In the data rows, 128 means zero.
Here are some rows, each followed by its group. Groups can overlap.
[167  96  97 163 163  89 153 109 115 104  71 170 153 128 102 157 101 169 109 110 147 135 158 162  88  58 178 140 122 114 151 116 142  81 160 155 123  94  94 134 157  92  85  98 106 141 140  97 146 137 123 113 150 122 107  90 104 152  89] 1
[ 93 158 160  95  95 162 103 147 160  86  93 156 153 142 105 158 103 146 122 134 115 106  82  83 161 168  81 102 100 105 176  85 103 124 143 143 154 142 142 107 160 104 104 115 149 114 112 163 109 113 140 142 118 119 168 208 169  99 128] 1
[ 94 162 158  99  95 165 100 148 156 105  97 150 153 153 147 112 148 110 132 129 134 123 124 131 125 117 149 140 153 143 100 155 154 100 141 146 146 139 151 107 133 169 195 185  86 147 163  72 154 131 135 140 129 115 145 143 136 109 157] 2
[136 122 124 142 137 121 131 119 126 127 146 130 137 148 230 126 122 146 123 120 135 124 117 116 139 142 112 121 111 120 146 113 112 145 116 113 112 119 114 147 111 142 149 138 120 134 136 120 134 135 118 118 138 112 148 135 132 128 131] 3
[126 102  87 121 124 136 123 132 137 107 124 117 122 150 193 129 116 148 127 132 123 120 108  90 160 181  72  99  74  97 174 101 122 133 121 117 116 103 105 163  84 161 178 177  86 147 131 135 136 127 119 117 144 107 139 136 139 110 164] 3
[178  74  69 184 163 146 104 132 158 114 125 131 132 131 125 140 115 164 105  99 174 106  97 102 148 148 105 120 126 133 108 158 160  97 140 140 145 151 145 103 160 109 103 111 137 123 119 142 126 136 106 102 149 104 138 135 132 129 120] 4
[132 108 106 100  65 127 152 126  97 161 155 108 107 105  99 148 104 153 115 109 137 141 181 193  91  80 179 161 146 136  79 196 181  81 137 123 120 111 116 142 111 138 140 141 109 142 145  99 143 141 120 117 142 109 156 150 135 118 140] 5
[135 109 125 123 120 140 121 137 145 100  97 139 134 149 138 122 137 112 134 130 122 140 143 131 120 146 134  95   0  52 226  59  92 127 137 122 105 112 100 158 103 146 151 146 110 138 134 140 121 124 126 124 135 121 144 141 142 107 149] 5
[104 119 106 132 133 123 129 139 173  58  51 177 169 171 166  89 168  84 137 122 157 113 102 109 138 151 106 120 108 116 154  99 100 158 114 107 102  99 100 156  97 152 158 148 108 139 142 111 142 140 115 111 149 102 152 143 136 116 142] 3
[113 143 140 119 122 138 117 134 141 125 122 132 126 132 125 155  79 196 102 102 144 141 132 158  66  64 114 102  78  96 185  87 118  98 141 142 121 125 125 133 147 110 118 123 145 119 123 134 120 124 125 136 120 135 132 132 127 127 125] 1
[161 102 103 148 144 107 148 111 100 155 157 111 113 108 106 147 107 161 110 110 158 111 100 101 145 152 103 114 111 117 136 131 156  88 151 167 182 190 183  70  95 153 162 160 101 144 146 123 106 103 148 142 133 109 161 155 150 112 144] 6
[ 98 141 128 148 168  81 152 142 144 128 127 128 123 120 111 147 101 162 113 111 154 113  98 101 138 146 108 122 125 129 122 131 124 141 121 119 117 116 115 139 120 134 135 134 118 130 125 140 124 132 127 122  93 169  94 100 109 144 116] 4
[140 105 113 148 143 115 138 123 113 140 140 129 122 124 115 142 100 147 132 141  88 120  85 126  96  88 150 129 109 118 122 123 112 156 121 128 119 177 162 148 108 133 119 120 143 118 115 158 125 137 126 153 100 194  33  26  43 198 104] 1
[152 102 100 155 155  99 150 113  95 163 166 105 120 132 148  91 178  54 168 178  55 165 179 170 108  94 167 150  96 107 171  81 109 117 150 173 160 114 104 155 104 150 159 149 110 135 137 148  96 101 132 116 158 121 108  91  82 201  52] 2
[148 108 112 141 145 116 132 124 118 143 145 119 116 115 114 141 116 143 124 122 137 126 125 122 134 123 141 134 131 132 123 129 131 135 122 123 132 131 127  94 111 141 144 147 115 133 136 111 134 139 122 126 113 157  99 120 138 112 146] 6
[129 127 125 132 135 118 131 124 129 129 140 117 121 129 133 118 137 117 133 138 123 116  96  84 156 161  97 114 135 129 155  68  72 153 136 158 163 131 117 124 160 105  97  96 152 116 116 158 108 135  90  67 192  65 163 129 131 126 130] 2
[175  83  77 177 165 131 120 122 126 143 150 114 116 118 123 140 114 166 101  98 175 109 110 116 140 144 102 125 152 154  80 169 152 124 125 121 134 141 138 110 154 108 102 104 157 104  93 198  85  88 163 180 127 124 157 135 117 145 120] 4
[147  90  89 135 137 117 139 122 115 150 145 113 112 133 189  96 144 121 117 113 162 106  90  94 149 151 114 121 112 115 162  92  97 159 111 104  98  96  91 168  87 154 159 155 110 135 139 110 117 118 132 135 119 137 126 138 140 115 132] 3
[ 99 154 150 106 109 150 109 144 159 105 108 141 143 157 146 105 141 116 131 119 155 104  77  75 158 167  89 112 135 128 152  69  50 181 120 152 157 137 135  99 163 113 110 106 144 123 120 141 114 148  95  78 174  91 139 110 129 113 153] 2
[101 151 149 112 114 150 109 136 133 124 113 147 151 156 155 104 152  94 147 147 114 126 104 116 132 129 134 129  75  93 181  90 110 146 116 118 144 161 147 140 122 130 136 135 116 133 123 155 114 102 186 209  55 196  87 109 112 151 116] 2
[101 149 149 109 103 149 109 144 162  97  94 150 145 149 141 110 147 101 142 142 106 145 154 145 121 113 143 137 148 139 103 154 153 101 142 146 143 138 134 166 154 110 109 107 145 118 117 152 114 113 134 139 121 140 115 118 127 146 113] 6
[124 119 122  78  79 181  88 164 190  80  96 134 113  65  37 181 122 116 131 135 118 139 143 136 123 119 134 130 140 141 112 135 141 113 134 131 133 126 123 133 126 124 124 125 135 119 124 135 132 132 123 114 141 113 137 134 127 132 118] 3
[131 122 128 119 114 147 115 138 149 106 108 142 140 137 136 114 153 106 130 136 117 126 154 121 180 218 112 135 135 140  94 159 148 132 116 120 146 155 145 128 103 135 116 113 118 134 131 124 126 124 141 141 116 141 100  98 111 147 100] 1
[106 146 131 141 148 137 106 136 118 147 153 117 110 107 102 148 109 153 113 113 154 114 104 103 143 152 100 112 105 114 141 112  99 124 148 170 175 150 117 156 121 119 103  94 168 102  95 188  92  99 148 152 104 112 112 117 135 101 157] 7
[157 103 103 152  82 184  81 169 205  67  90 138 133 110 104 146 110 151 115 112 153 114 100 101 140 149 100 115 106 113 154  98  97 158 112 110 101  98 104 131 141 111 110 125 114 139 124 155 118 134 120 110 140 102 156 152 149 101 155] 8
[103 139 134 105 107 145 120 136 138 123 108 144 140 124 126 125 131 121 127 124 126 127 135 135 122 118 137 135 135 131 121 132 138 117 133 137 132 134 134 126 131 118 118 126 123 137 156  66 161 159  96  91 171  69 189 179 168  80 172] 3
[167  95  90 162 160  87 161 107  94 139 101 170 167 168 126 145 102 172 109 115 137 140 182 183  90  72 169 132 104 118 133 145 177  53 163 146 102  85  89 154 138  98  71  75 104 139 140 108 145 146 118 118 142 111 148 143 145 108 125] 1
[101 157 214   6  36 176 110 147  91 180 190  89  86  71  87 146 133 113 130 134 136 110  90  80 162 183  68  97  82 106 147 116 128 110 134 198 236 192 136 107 147 115 117 135 112 137 138 110 138 142 119 110 143 145 111 129 135 154 142] 7
[109 132 119 145 154 106 145 104  67 196 183 101 122 135 134 119 143  94 153 135 142 114  98  98 143 154 100 116 140 136 112 151 159 102 135 129 149 170 139 182  49 140  99 121 127 132 111 123 161 160 106 110 149 126 117 110 112 167 107] 2
[132 131 160  79 146 105 144 118 108 150 150 118 117 115 115 144 108 155 117 121 143 119 111 111 138 143 114 121 114 119 141 116 108 156 108  93  79  81  80 172  90 137 108 111 127 133 134 115 128 109 155 161  90 172  91 101 113 126 149] 8
[129 147 159  75  52 203 109 139 179  63  64 165 165 174 166  81 183  38 177 186  50 168 189 186  96  75 178 146 152 142 113 142 154  88 153 162 165 153 151 113 139 122 116 114 147 118 126 129 119 115 141 141 118 133 133 144 139 121 142] 4
[104 150 148 112 118 135 119 138 142 116 107 151 149 136 138 107 147  98 145 151 102 147 155 153 112 110 143 137 147 142 112 142 141 116 133 140 153 128 132 117 113 159 183 199  55 172 159 134 106 119 138 145 117 141 120 114 113 152  99] 8
[158 104 111 124  98 183  75 160 161 124 152 108 109 109 114 136 121 139 126 118 153 112 104 104 131 108 149 135 126 124 143 112 105 147 139 164 186 154 159  64 182 112 138 150 126 130 132 125 120 109 154 165  89 176  85  91  89 179  87] 1
[116 120 108 143 146 108 143 127 148  87  64 162 157 205 217  64 150  98 122 109 167 104  93 100 143 155 105 118 105 115 156  96  93 161 114 108 101  94  92 168  88 156 160 153 108 141 151  79 151 148 113 111 150  99 164 164 153 103 153] 3
[153 101  92 154  81 180  93 151 169  72  65 171 163 153 125 150 106 166 106 104 156 111  98  97 146 153 108 122 125 141  97 145 130 155 113 108 104 115 131  98 167  84  63  74 165 117 136 128 120 143 116 112 148 106 158 156 155  96 157] 8
[ 88 171 162 137 151 104 145 115 105 142 146 110 112 118 117 141 119 144 117 117 150 114 104 110 138 140 116 119 115 120 148 106 117 136 122 120 117 123 108 146 101 130 123 158 124 103  97 157 117 133 125 121 135 120 124 111  93 179 104] 8
[153 101  98 153 151 109 140 118 113 156 158 109 108 106 106 143 111 156 114 112 152 113 105 105 143 152 100 115 107 119 154  99  98 156 112 113 114 110 104 147 116 136 126  96 187  90  98 155 132 137 116 115 149  99 160 152 151  99 158] 8
[162  95 101 152 156 101 149 113  98 136 108 151 143 121 105 151 112 102 141 175  75 133 146 157 130 154 122 138 167 128 149 121 147 114 131 126 117  99  97 159 126 114 100 105 106 138 138  96 145 140 123 119 139 119 112 157 122 107 142] 1
[125 124 131 132 133 129 123 130 141 118 137  99  82  84  91 133 146  77 168 158  82 129  87  79 133 103 175 156 170 144 114 100  53 208 100 123 146 167 154 114 121 149 175 182 139 122 125 145 125 127 127 134 133 155  83  65  87 182 104] 1
[111 124 109 162 162  96 149 128 138 120 118 129 126 119 110 141 118 152 115 110 151 118 108 110 141 139 120 128 133 134 124 124 116 145 115 112 113 114 109 150 107 140 144 141 119 131 131 136 126 126 121 126 112 152 103 107 115 149 113] 4
[101 139 205   1   4 194 106 117 113 171 162 109 110 104 116 147 110 163 115 108 154 115 108 104 144 147 101 119 111 115 140 108 119 148 119 108 146 192 164  77 185  94 113 132 115 138 145 103 144 145 113 109 153 147  90 118 140 126 120] 7
[161 109 152 127 109 152 108 145 165 103 123 121 119  95  95 157 104 164 111 104 166 104  89  91 153 161  91 109  95 108 167  90  85 163 106 106 107 105 101 147 143 103  95  87 172 103 110 151 133 129 118 119 129 134 113 110 124 107 174] 8
[147 112 117 141 139 112 140 120 110 144 144 123 123 110 116 131 116 128 120 124 135 153 247 255  25   0 209 127 120 115 138 110 123 117 125 117 111 119 110 146 117 137 136 135 114 133 133 125 136 131 124 117 127 135 111  23 131 118 146] 1
[ 86 169 172  81  79 181  84 162 185  73  65 174 163 160 151 112 146 113 129 115 157 120 133 137 121 112 153 143  99 109 163  95 107 152 113 106  97 134 164  90 116 150 155 154 116 129 120 120 135 107 155 174  74 186  89 108 112 140 139] 2
[195  68  76 156 131 137  99 138 162  89  84 159 158 159 146 117 142 122 122 120 143 126 139 147 119 102 157 144 151 142 100 167 178  71 157 165 174 173 176  73 188  81  64  70 176 100  97 178 101 107 135 131 111 144 109 119 133 108 149] 4
[118 139 138 115 111 151 134  96  43 218 191 107 129 138 130 124 142  95 149 153  76 146 125 171  92 102 116 122 131 136 103 162 145 146  91  73  81 138 123 187  48 170 164 147 135 127 125 141 115 117 134 127 138 113 126 119 124  99 213] 1
[151 115 116 145 155  68 175 110  89 163 162 104 101  86  88 163  91 181 101 101 169 105  82  80 154 168  91 110  98 110 148 114 111 151 115 110 108 116 121 125 140 121 117 125 127 128 122 131 133 140 114 110  94 158 111 120 123 138 111] 4
[136 123 129 123 121 138 120 134 138 115 119 132 122 115 114 130 128 129 132 135 115 140 151 145 125 129 122 121  86 103 167 106 131 121 129 127 138 142 136 122 139  91  71 101 153 109 110 142 142 157  92  73 183  57 192 167 155 115 116] 2
[ 92 164 160 101 119  96 153 118  98 159 163 104 110 102 106 147 110 150 122 121 142 112 104 101 143 157  89 102  77  99 171  94  99 158 111 107  99 104 103 150 107 143 151 153  98 148 151  83 159 159  92  82 113 132 134 134 128 148 104] 4
[ 91 160 164  95  94 164  98 155 170  79  86 155 151 146 147 114 143 134 113  86 201  87  70  83 168 190  54  98  96 128 124 140 166 100 140 140 151 157 154 101 157 109 110 111 152 114 108 154 111 107 137 141 114 142 162 180 144 165 100] 1
[135 122 146 103 125 129 132 122 122 136 133 128 125 133 130 128 132 125 128 131 125 131 129 128 128 129 129 131 133 132 124 138 129 143 114  97  83  87  83 167  88 146 154 167  90 154 152  88 152 126 136 137 115 137 126 118 127 125 122] 8
[ 76 177 177  85  85 181  91 157 163  94  83 165 168 172 167  98 163  90 141 130 133 127 118 134 119 112 151 141 114 120 146 115 112 156 108  95 117 161 166 123  97 162 165 161 101 137 127 132 132 116 151 169  77 194  69  88  92 167 108] 2
[ 96 155 151 120 138 116 138 135 144 132 134 131 128 126 127 132 121 138 122 124 130 128 128 127 127 130 131 125 113 111 158  93  86 171 102  97  82  83  86 173  84 161 172 173  85 152 151  90 154 154 113 122 126 128 109 102 108 142 112] 4
[165  93 103 149 119 130 132 120 110 133 113 151 150 179 182  89 163  86 148 154  93 157 182 186  92  77 194 165 190 159  74 201 209  74 148 146 147 170 169  62 195  72  78 116 123 131 127 116 136 142 115 113 147  97 153 156 152  90 169] 8
[112 143 144 112 110 145 119 137 122 140 137 125 129 128 131 122 139 112 138 137 113 135 141 141 122 121 134 134 133 123 132 133 139 131 127 126 133 137 141 120 129 133 149 154  94 155 167  58 164 158 103  91 140 137 101 109 109 163  86] 4
[105 157 158 149 148 102 158 110 105 146 139 116 125 148  99 124 112 140 132 134 110 133 133 125 140 153  97 112 109 116 140 132 147 107 141 147 150 140 132 127 131 130 142 148 102 141 140 114 128 139 119 119 144 107 154 148 131 126 140] 3
[140  99  87 143 136 123 138 122 114 137 150  97 106 140 153 120 113 158 116 123 143 109  90  84 164 187  65  96  70  96 181  91 105 151 116 111 105  95  89 182  65 177 192 191  80 145 120 158 110 107 138 141 118 142 113 116 120 138 130] 3
[ 68 188 191  63  60 205  74 171 202  57  55 182 178 167 162  99 153 105 127 118 148 126 140 148 113 109 155 141  99 108 166 104 113 140 118 103 101 148 185  77 125 146 152 145 118 129 119 119 138 113 153 146 121 137 110 105 114 131 143] 2
[125 159 130 121 164  60 122 156 185  99 120 133 133 127 140  87 133 123 129 102 192  84  75  96 147 164 118 130 151 135 135 112 112 155 132 137 143 159 147 122 130 125 120 121 139 122 120 132 127 126 132 141 114 143 113 118 121 148 110] 5
[169  92  95 153 149 102 141 121 127 125 128 125 120 110  97 153 103 153 120 120 132 125 123 124 130 137 108 119 122 135 102 151 114 169 100 111 122 100  91 150 160 100 123 137 106 145 128 158  92 111 153 168  90 165 114 136 154  97 147] 2
[121 137 177  91 152 103 145 118 109 153 157 110 105  99 100 155 104 164 109 106 162 107  98  95 147 156  95 110  95 107 160  93  92 154 110 111 108 111 101 152 129 104  75  70 183 101 105 152 130 122 131 138 111 162  84  90 105 123 149] 8
[ 94 159 153 100 101 158 111 134 115 158 170 106 117  98 137 133 150  85 150 150  92 150 151 148 115 109 148 115  66  87 180 107 153 102 140 153 158 156 154 100 159 104  96  96 154 114 112 166 105 109 147 147 107 156 100 104 100 167  90] 5
[157 107 107 157 160 195  81 112 115 144 145 109 110 110 107 147 109 134 168 180  83 136 114 100 141 146 111 122 126 130 129 113  97 174 108 110  97  98  96 160  96 151 158 155 105 142 144 104 142 141 114 110 150 101 157 152 148 103 155] 5
[ 71 189 176 155 153  98 154 102 103 142 151 104 126 129 136 116 149  90 158 173  68 157 155 133 141 157  98 112 100 109 145 154 185  62 157 169 180 175 166  92 160 115 134 148  99 147 146 104 129 125 128 132 129 126 140 143 142 106 151] 3
[157 105 106 108 150 104 143 118 109 146 145 117 116 110 104 146 106 160 115 116 145 116 105 104 144 146 108 119 111 117 146 111  98 149 114 109  98  99  98 159  92 162 157 152  98 144 136 148 102  90 162 162 102 140 134 149 147 103 162] 8
[156 101 109 153 133 115 143 110  91 151 134 135 140 160 162 105 153 108 133 140 110 142 163 164 107  96 171 151 169 150  95 174 182  98 141 134 138 152 160  86 185  83  65  61 193  96 108 114 139 145 113 112 148  95 153 153 147 101 164] 8
[114 142 143 120 143  53 191  86  34 213 207  75  78  60  62 181  75 189 105 100 173  90  61  59 167 189  60  93  72  93 179  77  73 190  96  87  74  75  79 178  78 167 175 172  83 155 156  82 164 160  98  88 114 135 128 129 122 150  96] 4
[152 108 108 149 152 102 146 107  92 169 164 112 110 114 110 138 118 141 118 130 116 138 141 139 117 111 138 121 120 113 166 104 112 166 119 108 102 103 124 159 116 138 107  80 179  95  91 162 139 111 165 171  94 155  78  67  76 199  62] 2
[165 104 124 115 101 155 128 118 122 120 128 121 125 124 121 132 127 126 124 125 132 129 121 123 129 132 125 126 117 128 137 120 124 134 125 137 158 156 136 136 111 146 153 152 117 126 118 165 103 101 157 166  86 118 163 154 136 105 150] 7
[133 126 125 130 133 116 141 119 110 148 147 113 113 119 120 126 129 139 124 120 143 119 103 100 143 139 126 126 120 129 136 117 121 148 112  98  91  95 106 129 112 132 141 137 120 132 134 129 124 129 126 127 131 123 137 132 139 121 102] 6
[139 111 115 137 138 122 134 127 118 140 145 119 126 117 126 132 121 131 129 134 118 124 117 115 139 142 114 122 128 123 127 112 112 129 125 116 117 122 116 147 117 143 145 147 115 135 123 129 129 120 185 193 128 160  94 116 126 127 138] 2
[167  78  68 185 182 110 108 141  97 166 181  86  88  80 108 124 155  73 153 157 105 134 116 103 148 161  81 103  74 100 156 112 117 131 126 146 164 116  81 184  83 145 132 131 126 128 120 149 106 108 148 150 102  99 158 133 136  91 198] 7
[134 123 120 137 141 117 133 120 102 156 142 130 134 135 129 124 129 124 129 124 134 127 130 136 125 125 123 125 168 157  73 174 135 151 108 106 126 134 115 164  91 156 164 165  95 147 132 115 128 135 148 164  80 199  67  91 112 139 118] 2
[106 153 155 103 106 156 106 145 154  99  97 151 143 140 147 106 148 104 138 136 129 128 130 132 126 131 119 117  75  93 191  88 143  93 150 142 147 155 156 106 140 115 108 108 149 115 116 142 133 135 130 107 163  74 178 154 129 133 123] 2
[ 82 168 154 110 114 143 118 135 149 107 106 143 136 134 136 114 141 125 114 134 166  96 110 121 145 202  32  89 106 134 138 123 136 112 134 128 145 160 160 102 140 124 122 117 154 111 107 163 105 113 141 129 119 123 171 254 161 113 113] 1
[153 117 130  80 119 101 136 109  96 162 166 101 101 101  98 154 106 167 112 107 163 109 114 144 108  88 175 163 201 179  49 200 195  69 148 141 102 109  97 162  93 153 155 150 112 137 139 102 142 139 114 116 145 106 152 149 148 100 161] 5
[164 118 136  99  92 168 101 125 119 133 128 132 134 133 138 115 147 101 140 146 104 141 150 148 115 107 147 132 125 122 140 113 119 132 125 128 121 119 122 139 117 139 138 134 124 129 133 113 131 124 137 139 170  75 173 166 151 103 154] 4
[108 128 113 156 156  97 144 125 124 130 129 128 125 113 112 139 114 151 115 113 152 113 112 112 140 141 119 129 136 134 118 125 114 151 117 116 106 106 112 149 115 137 144 144 111 141 140 111 136 136 120 120 115 160  93  96  99 161  97] 4
[121 142 133 119 118 136 122 129 131 108  95 146 145 139 134 117 147 101 135 141 113 134 143 143 117 116 145 137 144 133 113 142 145 116 130 137 124 146 145 101 172  67  31  91  92 177 169  96 118 126 136 130 121 142 118 124 119 139 112] 8
Which 4 groups are nearest to each row below, nearest first, going by the distance to the centre of the group?
[ 79 189 198  57  76 118 147 122 102 129 122 129 133 124 125 116 147  84 158 166  74 155 160 155 110 103 152 133 120 117 153  99 102 147 123 122 117 112 121 143 111 137 138 131 127 128 135 118 130 121 138 145 107 145 125 133 135 117 144] ~ 2 5 1 8
Which 3 groups are nearest to each row below, nearest first, going by the average distance to the group's rows?
[ 96 168 141 121 110 142 118 136 146 121 125 140 133 137 137 117 137 115 138 139 119 135 140 134 128 125 114 131  66  94 145 143 126 104 133 140 163 165 165  93 164 106  95  97 161 108 105 163 105 106 144 153 102 161  92  97 100 175  79] ~ 6 2 1
[124 110  84 171 160 109 122 145 164  98 103 135 132 130 130 110 146  93 139 137 109 125  96 125  98  88  95 101 125 134 116 152 164  83 142 114  74  69  65 181 130 102 100 107  96 145 149  98 152 149 104 106 129 161 142 199 138 162 139] ~ 6 3 8
Which 4 groups are nearest to each row below, nearest first, going by the distance to the group's nearest row?
[123 134 131 115 114 142 122 123 120 143 150 117 117 125 122 127 132 115 138 139 112 135 136 135 126 130 115 119 120 122 141 114 121 124 132 134 125 121 118 141 112 144 154 146 121 128 127 133 122 115 141 141 129 132 114  99  94 170  91] ~ 2 6 8 4
[124 128  74 175 144 113 136 118 107 153 150 115 120 126 133 106 153  92 144 148 107 137 133 129 122 121 132 130 123 119 140 121 141 101 149 150 149 157 165  89 173 111  97  51 226  83 103 152 110 145 109  96 162  76 192 168 142 135 119] ~ 8 2 4 3
Which 3 groups are nearest to each row below, nearest first, going by the distance to the centre of the group?
[107 146 143 113 117 145 115 137 143 113 107 151 149 148 133 133 108 166 102  86 197  83  60  60 173 196  53  84 163 150  89 141  75 210  85 104 150 151 128 130 151 111 110 115 128 131 111 163 126 152 116 122 125 166  97 130 147  82 192] ~ 8 4 7
[171  88  90 162 164  86 143 134 150 113 120 117 107 103 127 113 146 122 127 110 171 119 127 145 103  90 141 141 156 144 107 139 137 116 135 148 135 108 111 114 148 120 132 137 100 143 144 105 142 139 116 121 125 166  54  58  81 178  92] ~ 4 1 6
[168  92  92 162 109 141 121 129 130 120 113 142 142 130 114 153  97 171 107 102 166 103  88  93 151 161  98 115 107 123 127 123 109 169 114 115 106 113 126 114 145  95  85  97 142 126 117 151  98 126 134 118 147  97 169 161 156  89 170] ~ 8 4 6
Which 3 groups are nearest to each row below, nearest first, going by the distance to the group's nearest row?
[132 131 119 153 146 120 149  87 124  65  64 137 128 164 142 160  86 164 119 115 148 121 111 110 138 134 106 138 194 177  84 150 112 129 125 115 131 132 128 129 123 131 133 129 130 126 128 129 127 121 123 134 127 130 126 128 129 131 125] ~ 4 6 3
